Each row has a name. Each question is about the rows just above it.

tukom: [-48 -30  38 -12 -82  55 -13 -15 -48 -33  27   4   6  35  -6  20 -26   6
  54  45]
Reson: [-39 -48  50  49  27 -19  56  28  -6 -51  71  19 -62 -41 -60  53  31  40
  25 -35]
pulel: [-21 -21  50  49  27 -19  56  28  -6  28  71  27 -62 -41 -60  53  31  40
  25 -35]
dovob: [-15 -90 -37  39 -19  28  28 -75  23  -1   6  73  61 -35  -5  76 -70  68
 -33  12]
Demis: [ 48  42 -52 -35   3  -1 -48  -3  -3  48 -46 -52  34  44  47 -12 -13 -52
 -27  26]
Count of [-13] in Demis: => 1
Count of [28] in pulel: => 2

loke: [ 14 -11  14 -47 -58 -44  -5 -21]
sez: [-34  -6 -48 -33 -33 -48 -48 -38]
deka: [-90  18 -87 -56 -56 -90 -90 -91]
Times [-6] occurs in sez: => 1
Times [-91] occurs in deka: => 1
How many times does loke hold [-5]? => 1
How many times does sez hold [-48]? => 3
How many times does deka hold [-90]? => 3

biso: [  6   7  -2   6   7  -8 -15  -8  -2]
peme: [19 20 -1 -1 -1 -4  8  7  8]
gegem: [ 1  0  1 -1  7  7  1  7 -2]
Count of [-9] in biso: => 0
Count of [7] in gegem: => 3
Times [-1] occurs in peme: => 3
How many times does biso hold [-2]? => 2

sova: [  1 -89  12  58]
fis: [  4   2   1 -42]
Ziv: [1 3 3 3]
Count of [3] in Ziv: => 3
Times [2] occurs in fis: => 1
Count of [2] in Ziv: => 0

vogo: [ -4 -25   8  -3  -7 -24  -2   8  11 -12   1  14 -20   0   1   2 -24  12
 -24  -2]
gakit: [-10  -3 -24   0  -6 -17 -17  33 -22  -9   0 -41   2  -3 -17   2 -20  20
 -11  -1]
roz: [  2  -2   2   6  15 -16   0   4 -69  -4  37  29  10  11   3  11   2  10
   9  10]
Patos: [  6  -2   7  -1 -31 -16  -2  -3   7   1  -6   4  -2   8   3  -2  17  21
  -4   0]
Count of [-2] in Patos: => 4
How many times does vogo hold [-25]? => 1
Count of [-18] in gakit: => 0
How many times does Patos hold [-31]? => 1
Times [-3] occurs in Patos: => 1

tutop: [ 23  15  27 -11  18 -14  62  48 -41 -18  20 -30 -24   7  38  20  22  40
  20 -11  -2   3 -26  28  52 -46   6 -26 -29  34 -12  35  54  12  12 -38
 -22  16 -32 -42 -13 -14]
gipem: [-37 -22  37 -19  -7  -1   6 -11  13  -9  34   2  11 -22  10   9 -25  27
 -44  18 -36 -24  19  -9 -42  18 -32 -22   8  24  -4  25  -5  35 -33  16
   2 -33  -2 -14 -24 -10]
sibil: [ -1   1   2  -2  15 -22 -67 -49  52  29   7  60  57  19 -20  28 -24 -27
 -11  28  -5  16  52  13 -32  46   9  23  60  -4 -10  -1 -41  10  -9  38
  13  16  68  59  20 -21]
govod: [-11  -4 -18  -4 -17  38 -11  -7  19  11 -15   3   0  -6 -15 -26   4 -13
  -2  19  16  -2   4 -24 -21  28  -1  23   3 -21  28 -25 -19  -8   5  25
  25 -14   1  18  12  37]
mupo: [ 24  19 -45  38 -11  42   6  20  -6  13 -40 -12 -22  10 -14 -35  34 -26
  42   3  49  16 -25 -14  29  -1  27  34 -19 -35  34 -40   0 -36  38  -1
  19  14 -14  14  30  50]
gidur: [-20  -4 -18  23   3  38 -11  -7  19  11 -15   3   0  -6 -15 -26   4 -13
  -2  19  16  -2   4 -24 -21  28  -1  23   9 -21  28 -25 -19  -8   5  25
  25 -14   1  18  12  37]
Zetes: [-21 -34  29  -5 -11  29  56  32 -18 -21  24 -34 -25 -23 -34 -10  29  44
 -18  19 -16 -22 -15 -12  -4 -10 -24 -24 -29  23  11  22  29  23 -11  -6
   0  29 -42 -43 -34  15]
Count of [29] in Zetes: => 5
Times [-21] occurs in govod: => 2

rin: [ 62 -11  -7 -11  21   6  43  35  60  20]
fonib: [ 84   2  36 -76  41  -7   6 -24   4 -35]
bogan: [ -7 -43 -41  48  23 -30 -18 -20 -18  48]
Puguf: [ 76 -23 -53  36   6 -61  13   2  15  76]
miboz: [-60 -23 -53  36  36  36  36 -27 -23  24]
Times [76] occurs in Puguf: => 2
How many times does miboz hold [36]? => 4

femup: [-40  -6 -11   1  21   7   6  44   7   7 -19 -13  26   7  50 -41   7  44
  26  -3   5 -40   2 -40   1  44  -9  19  -5  30  -2 -33  26  -5]
balov: [ 51  -4 -56  -6  10  51  21 -28  51  51 -28 -41  -4  -4  -9 -13 -10 -62
   0 -30  40  21  21 -28 -28   2 -49  29 -22  -4 -28  -3  21  50]
Mozu: [  8 -32  -3 -34  38 -28  -6  -4 -15  44  -5  14  25  50  -5  -6  14  -6
  25  34 -10  17  11  19   7   9  25 -27  55  23  24  25  24  -7]
Count of [-40] in femup: => 3
How many times does femup hold [26]? => 3
Count of [7] in femup: => 5
Count of [52] in balov: => 0
Count of [51] in balov: => 4
Count of [-4] in balov: => 4

Rosok: [-50  -6  39  38   4 -13  20  18  16  42]
sok: [-35   1 -29   1 -19  12 -22  15 -29 -19]
Zoged: [  5 -27 -18   5  14   5 -45   6 -25   1]
desa: [-26 -31  54   5  59  54 -25   8 -26 -27]
mupu: [-50 -19  39  38 -24 -13  20  16  16 -19]
mula: [-28 -67 -27 -49  13 -67 -27 -14 -41 -27]
zoz: [-77 -10  -7  41  43  34 -19 -15 -18 -10]
pipab: [ 26 -31 -29   5  59  54 -25   8   2  26]
Count of [1] in sok: => 2
How many times does Zoged hold [6]? => 1
How many times does zoz hold [-10]? => 2
How many times does sok hold [-29]? => 2
How many times does mupu hold [-19]? => 2
How many times does mula hold [-27]? => 3
Count of [-26] in desa: => 2

Zut: [ 16  19  -2  45 -34  27  18   6  40 -25 -30 -16]
Gib: [-37 -13  17   1  12  25  12 -26  10  12  12  10]
gaki: [ 20 -33 -29 -23  18 -15 -10 -10 -19   3  22  20]
rasad: [-12 -33 -90   2  -6  -8  10 -38  -4 -52  24  23]
Lef: [ 35  13  11  29 -17  -1  10  26  11  -5  -4  -2]
ridur: [-14  11  37  12  17  22 -22   1  17  23 -20 -35]
fogoz: [-49 -27 -10  21   6  44 -18 -50  30 -17 -27 -28]
pir: [  8 -19 -38 -19 -46  -8  54  -4   9 -19   2   8]
Pela: [ -6  22  39  15   7  21 -15  14  20  27 -30 -34]
Count of [10] in Gib: => 2
Times [20] occurs in gaki: => 2
How many times does Gib hold [12]? => 4
Count of [-35] in ridur: => 1
How many times does pir hold [-19]? => 3

robu: [ 14 -15  -7 -13  -1  -6   0   3 -10 -13  72  -9  -4  -2   4  -2   0 -10
   0  -3  -1 -13]
gufez: [ 14 -15  -7  14  -1  -3   0  -2 -10   1  72  -9  -4  -2   4  -2   0  14
   0  -3  -9   5]
San: [  7  -6  -2 -12   1   2   7  12   0   2 -10  -6 -10   1  -1  -6 -12   8
 -10 -14   9 -12]
How many times does gufez hold [-2]? => 3
Count of [-13] in robu: => 3
How many times does San hold [-12]? => 3

Rafan: [ 32  40  24 -36]
Nepem: [-72 -72 -72 -23]
funa: [  0 -55  66  53]
lesub: [ 23 -76  62  23]
Times [-72] occurs in Nepem: => 3
Times [23] occurs in lesub: => 2
Count of [-76] in lesub: => 1

rupod: [-27 -27 -62 -43 -62]
zibu: [ 44  23 -41  43  44]
Zik: [  8   7  -4 -58 -55]
Tubi: [  7   7  -4 -63  46]
vum: [-37  -7  76  -5 -33]
Times [44] occurs in zibu: => 2
Count of [7] in Tubi: => 2
How many times does Zik hold [-4]? => 1
How many times does rupod hold [-63]? => 0

Gudov: [-39  53 -44  61 -20]
Mutut: [50 50 50 10 10]
vub: [-23  54 -29 -22 -23]
todaz: [-31 -66 -66  10 -66]
som: [  9 -32  24  33  45]
Times [-66] occurs in todaz: => 3
How many times does Mutut hold [9]? => 0
Count of [-21] in vub: => 0

kog: [  7 -30  47 -30 -29 -27 -27]
bila: [ 50  93   9 -21  57  -1 -22]
mip: [  9  24   9 -40  19 -21 -85]
Count of [9] in mip: => 2
Count of [-31] in kog: => 0

Bozuf: [ 60  34 -10  20 -66  -8  62  39  20 -23]
Kenom: [ 38  47  19 -26 -47  27  28  27  44 -15]
Vit: [-27 -12  58 -32   3  24  -4   8  18  51]
dakik: [ 23  44  -8  68 -13  22  -8   1  27 -37]
botab: [-50 -34  15 -26  55   9 -50  27 -15  27]
Peb: [-15  38  51  61  14  52  52 -10  42  14]
Milev: [ 57  18  -9  -8 -66 -19  72  44   8  -9]
dake: [ 58  23   2  -4 -66 -14  69  47  13  -5]
sadot: [ -1  42  50  48 -11  52 -16   9  28   7]
zogek: [-40 -28  47 -45  22  13 -16  -5   0  51]
Count of [27] in botab: => 2
Count of [52] in Peb: => 2
Times [-27] occurs in Vit: => 1

Fifib: [-42 -11 -30  24  27 -33]
Zil: [ 47 -51 -50  -4  68  10]
bam: [53 53 16 26 53 26]
suz: [ 37  17  26  23 -17  37]
bupit: [-5 38 27 18 47  8]
Giv: [ -5  -5 -61  18  68   4]
Dudi: [ 58 -41  17 -36  25  32]
bof: [ 17 -51  17 -51  17 -51]
How many times does Giv hold [18]? => 1
Count of [-17] in suz: => 1
How many times does bam hold [17]? => 0
Count of [26] in bam: => 2
Count of [17] in bof: => 3

dugu: [  5   8   2  66  25  17  -4   9 -15  -1 -11 -72   1  -1  22  23  33 -41
   0  -5   5]
lupas: [  5   8   2  66  25  17  -4   9 -15  -1 -11 -72  -3  32 -20  23  33  54
  -2 -28  12]
sif: [  5   8   2  66   9 -10  -4   9 -15  -1 -11  66  -3  32 -20  66  33 -41
   0  -5  22]
revus: [ 14  33 -18 -17   6   6  17 -16  25  28  14   6  14   6  47  46  33  41
   6 -36  47]
Count of [66] in sif: => 3
How many times does dugu hold [-1]? => 2
Count of [47] in revus: => 2
Count of [2] in sif: => 1
Times [6] occurs in revus: => 5

Meke: [ 25  23  43  10  53  11 -39]
guzav: [-78 -12  -4  38 -22 -49 -11]
rol: [  7  11   0   7  20 -14  19]
rodap: [-30  14 -14   5  23  75 -23]
Pibuk: [  6 -17  -2   6 -13   0   6]
Count of [19] in rol: => 1
Times [6] occurs in Pibuk: => 3
How many times does rol hold [20]? => 1
How many times does rol hold [-1]? => 0

Silu: [ 66 -69  59  39 -43  63 -78]
noduk: [ 33  59  10  33 -17 -17  33]
rulo: [-64  51 -55 -21 -64 -55 -55]
Bafek: [ 7 32 21 11 59 40 41]
rozo: [-22 -33 -22 -22 -33 -33  18]
rofur: [ -7  29 -16  -7 -48  29  -7]
Dit: [ 52 -22  52  52  49  52  -7]
lavek: [-58  45 -63  -1  21 -49  39]
Pivu: [-36  -6  -6   1 -10  -6  -6]
mobid: [ 83 -61  66  28 -45  65 -79]
How many times does rulo hold [-65]? => 0
Count of [-6] in rofur: => 0
How many times does Pivu hold [-6]? => 4
How many times does Dit hold [51]? => 0
Count of [-21] in rozo: => 0
Times [-33] occurs in rozo: => 3
How many times does noduk hold [34]? => 0

kor: [ 50 -32  38 -19  13   2   3  77  45  -5  53 -24 -46   7  48  11 -42  -8
 -21  76  63  76   8  76  27  39  63  36  11 -35  -9  67  21  21 -35 -28
  67  21   4 -24 -10 -48 -24  68 -36   8  63  76]
vaniv: [ -7  -8  14 -14 -25  10  40  68  37  30  10  11 -35 -45   0 -74 -32  -9
  39  28  23 -32 -54 -36 -52  -1 -92  68  34 -32  64   3  38 -31  13  38
  14 -64  13  -5  10 -74 -31  43 -40  80  46 -17]
fad: [-13   1 -31  27  25   5 -28 -52 -40  -3 -10  -8  41  19  16  64  -1  15
  10 -27 -23  30  35  60  18   3  59 -81 -11 -19 -78 -28 -21  12 -20   4
  21  52  -8  -3  -1  60  18 -42   4 -92 -37  18]
How many times does kor hold [7]? => 1
Times [67] occurs in kor: => 2
How many times does vaniv hold [10]? => 3
Times [76] occurs in kor: => 4
Count of [18] in fad: => 3
Times [-25] occurs in kor: => 0

zek: [30 16 21  2 33 30]
Nem: [ 69  69 -24 -24  69 -24]
zelo: [ -5  -5  21 -73 -73 -73]
vota: [ 27 -10  28 -23  26 -35]
bepap: [ 10  -4 -22  14   0 -22]
nug: [33 25 23 -8 31 40]
paz: [  9 -22  17  63  38 -34]
Ribu: [-72 -14   7  23  -6 -41]
How many times does bepap hold [-4]? => 1
How many times does zelo hold [-73]? => 3
Count of [-23] in Nem: => 0

Mili: [  0  15 -43   1  17  -8  62   9  -7 -15  32 -11   8  -6  16 -17  29  19
  23  17 -10  -6   9 -29 -44  26   7   2 -34  17 -32  37 -22   4 -22   8
  -5  -8  21 -28  18  48  30  13  -8  -7  -2  31  -8  42 -13 -31  16   2
 -26  26  -8 -31 -14 -33  19 -86 -11]
Sopem: [ 63  45  -4 -19  47   9  36  21  21  56  22 -59 -43  41 -54  31 -43 -29
  63 -32 -12 -33 -43  17  42 -39  -7  71 -11  -2   4  -4 -27   6   0  -2
 -13  42  57 -16  21  56 -11   4  -5  22 -21 -51   2   2  21  -2  12  63
 -28 -32 -40   1  34  19 -39  -3  -3]
Kamib: [-34  52 -24 -12  37  35  12   1  -6   1  -2 -52  24  20 -38 -18  -1 -41
   6  40 -15 -28 -11   9   0  -3   4  46  -1 -27 -29  69 -29  32  -1  51
  22  14  23 -45   5  69  23   4  16 -18  -5   2  27 -12   5   9  17  49
 -71  -9 -20   5  11  14  -1 -57 -21]
Count of [-4] in Sopem: => 2
Count of [63] in Sopem: => 3
Times [22] occurs in Kamib: => 1
How many times does Kamib hold [-1]? => 4
How many times does Mili hold [18]? => 1
How many times does Sopem hold [21]? => 4
Times [-44] occurs in Sopem: => 0

lufo: [-69  12  10  30  -8 -28 -10  -5  -7   7 -31  14 -46  28  19 -27  -6  16
   6  18  -4  17  28  29  16  30 -69  11  10  11  36  28]
Pekoz: [-56  24  19  23 -22 -45 -12  -5 -16  12 -34  10 -52  30  10 -29  -1  53
  -6   9   0  17  24  12  11  36 -41   8  24  10  42  19]
fim: [-71  13   8 -61  -7 -28 -12  -6 -10   6  13  11 -47  32  15 -29  -6  53
   5  20  -5  16  31  31  17  35 -61   9   9  14  39  27]
bevof: [-56  24  19 -34 -34 -45 -12  23 -16  12 -34  10 -52  30  10 -29  -1  53
  -6   9   0  17  24  34  11  36 -41   8   0  21  42   0]
Fefo: [ 14  22  -3  -9 -27  -4  -1 -12   5   7   2 -10 -35   8   7 -10  -3  -7
  -9 -12 -27  -4  10  14  -3 -14  -6  14  15   5   2  -6]
tobug: [-66  26  23  28 -15 -38 -10  -9 -16   9 -36   7 -49  30  11 -28  -1  46
  -3  15 -28  24  22  32  11  33 -46   7  27  22  32  18]
Times [14] occurs in fim: => 1
Count of [-27] in lufo: => 1
Count of [-35] in bevof: => 0
Times [-34] occurs in bevof: => 3

bulus: [-47  36  36 -12  13  36 -25]
boba: [ 23 -49  -3  23  24 -49  23]
sakiv: [ 27 -32 -45  -4 -32 -24  79]
Times [23] occurs in boba: => 3
Times [79] occurs in sakiv: => 1
How many times does boba hold [-3]? => 1
How many times does bulus hold [36]? => 3

